In the rows, zero is written as 128.
name the system of each run:
Z414, trace 1 (10 x 26):
[[140 190 153 149 143 155 162 146  95 111 140  65 128 124 213 144 154 163
   73  74 123 113 163 136 161  91]
 [ 88 162 144 176 187  96 164 104 117 123 103 113 107 163 116 185 126 211
  115 136 102 127 118  65 145 139]
 [ 88 143 100 163 137  35 116 125 140 159 141 166  94 110 143 172 196 150
  175 170 134 165 106 131 100 105]
 [ 67 130 113 137 119 137 111 110 161 157 199 181 128 148 164  97 160  92
  170  82 123 167  53 127 129  94]
 [109  69 179  61 116 146 168 157 155 138 196 172 137 139 112  99 120  99
  161 109 170 138  75 109 171 169]
 [146 114 187  36  69 126 198 173 152 142 157 108 146  94 126  74 150 151
  143 133 113 110 157 143 137 147]
 [125 113 148 116  90 162 174  91 111 152 133  71 163  70  84  84 136 180
  117 110  38 123 182  91 113 115]
 [119  98  80 152 100 128 124  58 118 163  78 112 138  64  63 105  94 138
  149 191  87 114 143  76  87 138]
 [139  94  50 136 105 133  34 104 148 146  83 153 136 109  84 100  97  67
  150 164 110 126 132 164  68 122]
 [167  85  88 123 123 197  55 131 127  96 114 123 139 128 121 114  83  17
  109  98 169 112 131 170 127 143]]
Z735, trace 2 (10 x 26):
[[153 125 112 109  70 157 131 126 151 120  80 119  94 106 140 114 100 107
  107 194 164  78 145 138 154 174]
 [181 144 102 142 167 139  78 172 101 118 110 104 165 144 102 153 136 144
  111 116  81 123 180 168 108 110]
 [120 146 108 178 134 139 117 105  92 111 108 104  96 104 186 163  99  96
   88 122 194 114 128 114 148 120]
 [121 170 123 134 169 112  97 156 166 102  75 153 100 215 125 151 105 154
  114 151 115 104 110 158 129 158]
 [149 144 150 154 166  93 128 155  98 101 162 139 127 144 158 193 191 123
  129 101 177 152 131 140 146 113]
 [100 202 155 132 134 117 174 127 138 121 137 152 123 177 184 104 109 157
  129 124 146 117  77 104 151 126]
 [100 114 170 108 170  91 157 163 126 151 172 161 133 158  86 168 153 190
  142 130 121 156 121 101 148 132]
 [ 99 147 119 114 104 106 185 126 140 167 175 122 133  78 178 112 183 151
  183 147 135 142  93  92 136 116]
 [ 74 106 128 107 142 126 142 116 152 176 161 134 156 125  86  82 118 154
  175 104  54 153  88  97  96 118]
 [ 98  41 135  99  81 119 152  99 146 159 155 120 120  50 105 107 157  87
  169 128 137 149 117 118 111 143]]
Z414, trace 3 (10 x 26):
[[108  94 102  98 134  87 139 164 132 168 128  92 120  55 148 145 137 131
  167 163 149 132 123 139 108 139]
 [ 82 120 123 125 118 143 119 101 175 134 112 107 113 136 151  86 125 108
  132  81  68 129 105 159  94 121]
 [136  64 155 133 122 137 140  85 130  94 124 132 127 122  82 132 146  82
  145 112 146 135 121 107 127 171]
 [175 161 150 114  70 107 142 115 123 103 104 149 147 133 129  81 128 109
  138 157 151 109 142 147 105 134]
 [161 131 138 140 116 171 100 130  82 132 158 151 162 137  87 120 122 140
   85 113 111 127 177 129 141  94]
 [147 146  84 137 134 151 123 142 102 146 116 109 134  99 136 150  92 146
  118 185 153  94 136  90 160 142]
 [116 141  92 127 179 108  89 182 140 144 100 103 126 141 137 149 102 147
  129 131 100 118 130 163 103 125]
 [101 101 117 157 157 127 119 120 133 117 118  91  90 110 170 174 141  92
  119  88 148 139 120 142 131 131]
 [121 153 157 143 145 105 149 108 160  75  90 136 101 189 154 129 141 111
  140 112 140 126  91 137 124 162]
 [149 133 187 136 124  90 146 129 104 101 158 165 133 153 117 149 181 130
  127 106 156 153 147 141 130 112]]
Z976, trace 4 (10 x 26):
[[164 135 122 123 153 108 118 167  74 136 118 117 159 110 110 152  89 144
  112 155 158 119 159 126 115 120]
 [ 99 143  90 150 137 141  97 148 135 154 115 100  90 114 165 159 111 142
   92 137 126 109 142 145 142 116]
 [116 127  98 143 196 133 115 145 158 112 107 105 119 159 141 158 131 120
  154 113 111 125  88 127 132 157]
 [115 138 157 136 144  72 140 130 136  97 114 137 103 150 166 140 142  99
  142 106 167 139  97 152 108 137]
 [121 162 179 135 111 125 144 117 141 102 147 165 115 186 143 116 156 138
  106  96 127 136 125 141 142 118]
 [150 146 157 132 121 129 163 122  99 123 170 153 154 134 113 137 166 158
  138 137 146 133 132  83 164 123]
 [119 158 120 117 113 105 149 146 103 178 167 141 154  97 132 115 128 178
  138 161 127 129 131  97 130  95]
 [ 80  90 105 113 138 137 117 145 133 184 173 119 130  90 108 138 133 162
  135 129  90 143 130 114 131 113]
 [ 88  77 101 104 122 131 141 120 164 157 129  97 122  78 133 111 133 105
  172 129 110 130  93 120 117 152]
 [116  86 149  97 104 119 135 115 165 119 107 112 131 117 108  83 126  90
  149  96  97 133 123 162  82 148]]
Z976, trace 5 (10 x 26):
[[169 114 146 135 157  87 124 150  93 126 179 152 177 124  84 166 213 141
  167 110 116 173 151 132 112  99]
 [ 80 157 112 149  74 145 145  84 110 175 168 149 117  84 179  84 104 125
  119 141 156 128  97  86 138  86]
 [115  80 135  70 152 153 119 178 159 166 158 148 149 151  50 121 101 164
  147 138  81 128 124 123 138 159]
 [131  80 114 108 100 114 152 134 126 144 140  71 121  31 169 132 173  86
  160 130 159 136 141 137 118 132]
 [104 141 134 115 113 156 139  95 156 125  84  95 139 145 115  59  81 134
  120  93  53 109 120 137  85 127]
 [156  63 147 144 115 117 114  92 112  99  97 128 114 111  62 164 155  98
  120 137 145 135 169 128 118 162]
 [166 181  82 144  73 142  97 102 132 116  92 139 136 125 160  84 123  99
  128 167 133  99 134 151 109 117]
 [163 114 129 137 166 162  75 157  79 117 143 148 164 162  79 147  87 113
   96 102 136 130 153 137 136 116]
 [136 143 107 126 122 132 127 156 120 126 111 112  91 104 185 162  96 110
   99 170 204  97 129 128 176 151]
 [132 174 120 116 197 123 117 197 145 114 103  95 140 182 156 149 120 165
  120 103  90 112 125 164 129 132]]
Z368, trace 6 (10 x 26):
[[132 135  64 152 130 117 117 144 130 151 112  76 100  60 174 187 177 149
  131 178 134 114 160 134 143 125]
 [ 94 156  77 175 191 132  98  98 147 115  80  95 131 157 150 126  99 113
  149  94  81 128  79 131  85 127]
 [ 97  90 165 145 132  87 112 110 137 101 111 172  71 158 123 165 116  78
  115 121 202 146 100 144 126 152]
 [164 182 163 114  93 134 137 147 149  92 148 172 136 185 175  88 167 106
  130 108 146 120 112 168 143 121]
 [165 135 193 119 155 141 161 150  68 112 177 136 179 150  88 137 129 163
  103  91 132 139 163 101 151 114]
 [122 173 124 118 103 111 170 141 105 172 137 122 129  90 143 134 118 206
  117 198 133 104 149  80 155 118]
 [ 82 124  70 139 170 128  96 137 150 177 145 121 135 124 104 147 149 184
  157 141  43 141 114 112 115 113]
 [ 64  77  97 137 144 109 132 107 146 160 150 115 101  75 155 143 132  84
  176 117 156 155  69 108 114 134]
 [ 94 106 157  88  97 123 139 116 192 117 118 144 112 158 137  61 117  79
  154  94 115 129  81 170  93 152]
 [164  70 202  96  83 145 156 113 122  87 153 128 138 120  95 116 179  87
  120  84 144 140 169 148 134 145]]
Z366, trace 7 (10 x 26):
[[148 160 155 142 109  79 146 124 105 110  91 102 117 111 142 148 155 154
  103 139 129 118 179 150 102 109]
 [118 165 110 191 122 151 117  70 112 125 128 150 125 149 121 131 145 151
  105 127  99 127 133  90 135  99]
 [134 132 102 145 145 115 106 133 118 139 140 178 141 145 101 144 110 124
  158 177 166 129  93  94 142 141]
 [117 129 119 101 136 110  98 191 141 155 163 155 123 132 157 129 126 111
  141 126 161 138 114 172 127 111]
 [111 110 152  98 148 166 149 163 148 126 160  97 123 135 156 133 142 123
  119  74 123 126 119 138 162 141]
 [128 127 165 107 137 105 192 130 136 109 106  79 125 114 140 137 143 154
  135 125 121 117 134 109 128 163]
 [114 146 144 153 107  91 149  84 121 128 114 124 125 118 114 128 166 161
  132 131  91 140 153 119  90 106]
 [110 122 110 165 100 139 115  62 122 140 150 174 136 127  99 108 141 116
  145 138 118 141 107  91 118 113]
 [136 104 110 102 112 133 101 142 137 146 151 177 149 132 102  95 101  89
  162 153 152 127 101 131 121 139]
 [140  96 131  78 115 154 114 182 131 146 158 117 143 106 137 107 113  95
  122 106 144 125 146 168 132 127]]
Z885, trace 8 (10 x 26):
[[ 91 157 156 151 142  23 151 128  99 132  97 121  95 109 172 155 111 143
  121 137 179 142 123 135  82 109]
 [ 75 151 145 155 127 140 113 105 178 132 154 178  87 201 121 137 168 168
  110 109  81 142 109 133 155 114]
 [146 103 142 122 142 120 162 125 114 124 191 157 170 119 113 132 177 107
  195 124 168 153  83  74 151 145]
 [106 155 165  79  96  92 158 160 120 163 163 146 145 118 152  69  89 141
  133 123 142 134 113 147  98  92]
 [103  80 148  94 105 176 139 139 133 168 184 119 129 103  88 127 150 166
   98 103  79 136 168 119 161 112]
 [132 107  90 109 103 143 164 108 141 151 120  71 152  49 132  96 145 126
  184 162 101 112 118  90 122 150]
 [112 104 114 128 120 110  99 102 133 144  92 106 139 107  91  93 106 114
  133 108  69 136 145 161  53 113]
 [118  75 112 156  81 176  88  65 137 115 114 132  97 107 113 123 139  65
  104 111 134 124 138 137 127 138]
 [189 132 108 115 114 165 105 128 147  80  88 126 157 152 119  91 109  67
  142 138 140  94 121 152 118 166]
 [184 133 147 135 130 133 100 156  73  91 105 117 137 133 125 151  95 105
   72 118 176 112 186 166 126 120]]
Z368, trace 9 (10 x 26):
[[111 148 149 133 154  75 127 167 126 121 133 152  92 157 166 168 131 131
  118 131 185 136 112 151 138 126]
 [107 179 164 132 146 120 150 144 141 115 152 142 123 184 166 130 152 157
  119  89 120 135 104 134 146 112]
 [112 142 176 128 148  97 184 123 110 126 161 145 137 148 119 145 153 173
  141 117 141 147 110  82 148 131]
 [100 155 142 118 103  94 170 116 134 165 163 158 139 114 127 105 157 175
  161 154 109 139 110  93 122 105]
 [ 83  93 119 118 118 139 137 109 138 178 184 147 145 104  92 106 153 150
  162 121  82 155 109  88 125 110]
 [ 98  70 115  89  94 139 152 115 153 168 156 120 138  62 120  84 130  98
  179 138 123 139  98 105 123 144]
 [124  67 131  78  83 147 131 124 167 140 124 105 139  85 101  72 128  90
  149 108  85 127 136 157  95 146]
 [158  64 130 112  75 165 134  96 130 111 104  79 131  66 107 107 143  73
  123 111 119 114 172 140 115 151]
 [189 125 100 135  92 163 108  95 120  91  61  90 145 103 103  99 111  85
  118 148 115  91 173 146 102 153]
 [182 120  88 162 125 152  58 118  94  99  76 120 130 125  91 154 101  93
   87 153 143 109 187 160 113 129]]
Z366, trace 10 (10 x 26):
[[ 62 143 105 166 124 145 107 109 151 152 134 136  69 135 183 145 112 122
   95 123 147 126  97 129 154 113]
 [134 116 134 117 183 117 121 164 167 102 120 144 124 192 106 163 150 132
  158 128 121 130  93 139 147 177]
 [142 146 171 118 124  75 164 150 109 107 151 122 131 112 183 140 171 109
  141  99 180 145 122 146 122 113]
 [ 96 157 185 122 108 140 164 109 145 130 150 146 118 170 132  98 126 173
  102 100  93 128 123 119 141 115]
 [141 106 137 119 116 118 161 117 119 146 167 148 152 105  82 141 176 158
  163 163 124 137 134  74 147 136]
 [102 142  99 113 102 104 133 126 132 178 154 134 153  87 143  82 127 134
  171 145 110 141 101 122  92  95]
 [ 87  58 127 107 129 159 105 124 142 163 160 133 132 109  83 111 110 107
  132  96  96 146 117 131 117 127]
 [141  78 117  95  98 144 142 125 161 120 106  92 123  84 131  98 133  72
  156 135 140 110 123 140 116 173]
 [162 127 144 119 114 139 125 124 121 100  85  86 152 125 109  96 115 111
  113  98  90 114 169 168  81 129]
 [158 123 132 164  94 164 122  77  87 106  97 110 123 104 109 132 114 113
   77 133 143 105 179 110 133 126]]
Z735, trace 11 (10 x 26):
[[ 75  80 146  83  97 120 141 140 158 164 194 177 112 113 151  84 120  74
  165 119 184 149  60 130 132 136]
 [119  82 178  39 101 151 167 172 180 140 166 110 150 125 107  75 146 130
  149  83  76 131 132 162 126 151]
 [146  83 171  99  97 143 201 100  98 125 133  45 160  41 108 103 146 131
  130  92  98 126 180  97 118 137]
 [123 128 107 147  72 131 141  52 123 145  61  95 130  76  79  87  97 153
  117 176  65 101 168  92  83 131]
 [151  85  56 174 100 148  43  77 112 144 108 153 136  95  57 143 147  91
  128 170 107 132 167 127  98 113]
 [161 121  57 139 100 179  42 127 135 118 113 149 136 120 145 102  90  25
  125 137 176 110 123 171 120 123]
 [159 113 151  92 150 169  70 197 126  93 108 125 122 177 133 136  60  75
   61  85 161 104 155 208 143 139]
 [176 155 172 123 149 141 154 180 107  67  88  60  95 146 188 190 125 136
   49 105 177  91 187 170 175 156]
 [150 233 138 186 188 100 160 132  98  81  60  90 121 185 163 183 125 211
   86 143 114  95 154 107 140 132]
 [103 195 110 218 189  58 117 105  91 125 125 173 101 173 136 221 158 191
  125 170 164 147 103  75 143 104]]
Z885, trace 12 (10 x 26):
[[103 127 169 116 173 124 171 154 144 114 143 120 103 162 164 158 134 137
  129  99 163 130  90 109 172 159]
 [122 155 192 101 133  68 197 147 137 114 133 133 126 155 137 133 153 176
  143 132 134 135 120 119 126 145]
 [105 156 165 146 109 102 172  94 104 146 174 147 143 125 118 121 182 183
  130 116  99 157 136  92 122  85]
 [ 89 122 114 130 103 137 147  92 124 183 181 168 153 105  97  89 129 154
  165 145  99 144  93  66 125 104]
 [105  72 106  83  99 127 109 146 145 192 182 152 153  82  98  87 130 111
  173 136 107 151 114 134 103 111]
 [110  64 120  76  88 173 125 137 155 159 158  88 133  65 140  81 127  80
  137  87 100 129 134 157 119 123]
 [141  77 137  92  97 176 151 110 150 113  85  59 134  87 106  85 107  93
  121 101  89  99 157 139 114 169]
 [175 112 129 141  81 138 128  75 119  86  50  81 126  92  99 112 130  95
  105 137 110 102 192 146  88 149]
 [177 158  88 193 103 165  72  67 102  86  66 132 132 140 106 122 115  92
   92 145 119 104 166 138 107 122]
 [176 148  75 175 148 156  46 131  96  99  96 162 129 159 113 163  87  81
  102 160 182 107 134 140 139 134]]

runs to name:
trace 13 (2 x 26):
[[116  91  88 135 164 132  72 162 138 151 175 158 131 124 122 165 162  97
  159 115 139 157 108 148 131 115]
 [111 128 140  98 128 134 147 152 155 113 139 113 121 132 191  90 113  74
  148  88 162 122  79 155 127 147]]
	Z735
trace 14 (2 x 26):
[[126 156 124 139 142 144 112 136 150 105 120 106 122 159 167 123 153 117
  115  77  98 124 130 173 120 114]
 [131 121 158 153 153 125 158 106 104  96 127 125 124 142 128 160 135 123
  121 104 161 131 121  92 148 148]]
	Z414
trace 15 (2 x 26):
[[118  87 126 119 118 153  97 115 115 145 179 127 167 100 120  94 156  76
  143  52  98 167 131 155  94  80]
 [121  81 162 100  79 174 159  96 144 114 111 111 110 110 122  76  79  76
  109 115 155 102 120 115 137 170]]
	Z735
trace 16 (2 x 26):
[[151 138 112 178 138 105  87 113  82 123 160 167 151 130 114 158 169 114
  131 116 148 157 142 130 115  83]
 [106 156 121 129 106 155 122 132 140 136 146 171 115 156 163 100  88 105
  117 135 173 109  84 120 160 130]]
	Z735
trace 17 (2 x 26):
[[174 158  63 156 169 160  85 151 114 121 159 174 170 163 129 146 132 105
  168 159 167 121  83  96 167 137]
 [107 144 145  83 157  86 108 220 115 155 165 158 127 147 174 130  72 119
  121 118 195 133  99 171 129 108]]
	Z735
trace 18 (2 x 26):
[[153 126 195 123  51 131 149  76  74 112  98 136 138 108  86  71  74 118
   64 121 145 110 193 129  99 111]
 [172 124 101 148  74 192  91 109 111 136 110 141 120 116  72 142 129 155
   65 191 114  87 207 114 171 134]]
	Z735
trace 19 (2 x 26):
[[ 95 118 196 106 127 121 177 111 117 110 144  76 143 113 171  81 124  96
  118  15 114 150 122 155  84 104]
 [108 100 196 142  77 136 176  52 142 103 105 148  82 145  83 128 138 150
   93 144 126 115 145  83 153 169]]
	Z414
trace 20 (2 x 26):
[[ 73 110 132 158 119 117 134  87 113 144 141 132  94 102 163 130 105  98
  115 113 171 140  96 108 124 115]
 [119 115 140 105 123 130 117 138 188 114 110 164 105 183 100 116 136 126
  141 140 106 119 107 155 128 167]]
	Z366
trace 21 (2 x 26):
[[112  90 115 132 161 102  82 155  93 157 154 152 138 110 103 157 100  98
  133 115 165 157 121 137 105 101]
 [ 95 122 123 101 105 149 127 160 181 141 138 124  81 128 187 120 122 104
  116 127 152 110 104 163 161 146]]
	Z885
trace 22 (2 x 26):
[[157 115 157 106 114 107 142 161  94 139 150 160 131 116  84 162 134 159
  117 181 178 123 165 105 163 145]
 [130 186  85 128 129 120 126 159 123 161 147 111 149 101 178 123 150 171
  142 154 106 121 135 132 126  89]]
	Z885
trace 23 (2 x 26):
[[ 92 149 110 118 123 103 101 134 168 143 106 129 128 146 148  82 115 118
  147 112  80 128 100 179  69 110]
 [120  52 146 136 126 168 115  99 126 114 155 127 116 114 101 144 149  74
  122  80 149 146 129 122 145 144]]
	Z414
trace 24 (2 x 26):
[[170 117  85 152 136 126 114 138 148 112 162 143 125 123 130 191 249 114
  171 153 139 143 128 120 168 143]
 [119 190 118 129 137 115 141 129 105 142 164 143 174 135 179  71  94 113
  162 106 144 137  71 114 102  87]]
	Z976
trace 25 (2 x 26):
[[142 112 127 114 120  99 158 135 139 124 131  82 142  80 145 131 195 126
  171 126 106 140 141 142 103 138]
 [104 141 132 153 107 134 143  63 120 125 115 118 146 121 115  82 116 122
  128  97  86 134 119 107  88 107]]
	Z735
trace 26 (2 x 26):
[[171 189 117 146 171 161 144 164 123  98 140  97 141 159 179 170 176 164
  116 114 120 108 138 119 186 129]
 [113 177 140 154 197  61 158 141  87 125 110 117 145 148 134 169 104 187
  133 135 135 132 117  89 110 118]]
	Z368
trace 27 (2 x 26):
[[193 117 151 120 167 114 109 171 122  91 124 167 155 189  55 172 157 139
  141 146 136 131 147 136 143 165]
 [144 187 130 152 113  99 147 143  79 130 153 126 129  97 213 139 141 122
  118 132 199 127 133 126 141  86]]
	Z885
trace 28 (2 x 26):
[[113 212 121 182 109  79 184  88  99 126 101  80 104  79 215 146 165 174
  118 154 145 113 144 101 119  96]
 [ 79 155 110 189 172 124 101  69 148 128 113 179 130 209  64 134 126 178
  142 126  51 145  91  90 106 124]]
	Z368
trace 29 (2 x 26):
[[167 131 148 100 152 123 133 151 160  58  47  72 127 163 150 123 112  85
  124  93 120  98 134 188  98 180]
 [179 152 194 169 114 117 146  97  74  59  94 107 118 144 137 157 146 127
   56  91 153 119 202 146 131 119]]
	Z366
trace 30 (2 x 26):
[[151 177 193 129 158  81 165 129 114  98 136 172 172 210  77 121 160 194
  146 118  87 144 132 115 108 123]
 [112 134 143 147  67 104 162  94  79 172 213 184 131  71 138 125 175 137
  134 153 184 158 132  75 150  76]]
	Z366
trace 31 (2 x 26):
[[142 174  89 145 144 180 119 136  63 154 111  94 157 103 133 119  23 165
   84 165 145  80 146  71 155 118]
 [ 99 114  68 141 176  97  63 187 135 171  87 117  77 114 126 214  97 164
   99 190 136 113 150 154 133 137]]
	Z735
trace 32 (2 x 26):
[[169 131 111 150  88 119 109 112 125 117 119 181 106 131  99 157 154 126
  131 211 177 110 142 106 162 153]
 [159 190  80 133 151 131  83 180 118 142 155 152 174 154 161 111 126 125
  153 133 124 126 114 155 120  87]]
	Z366
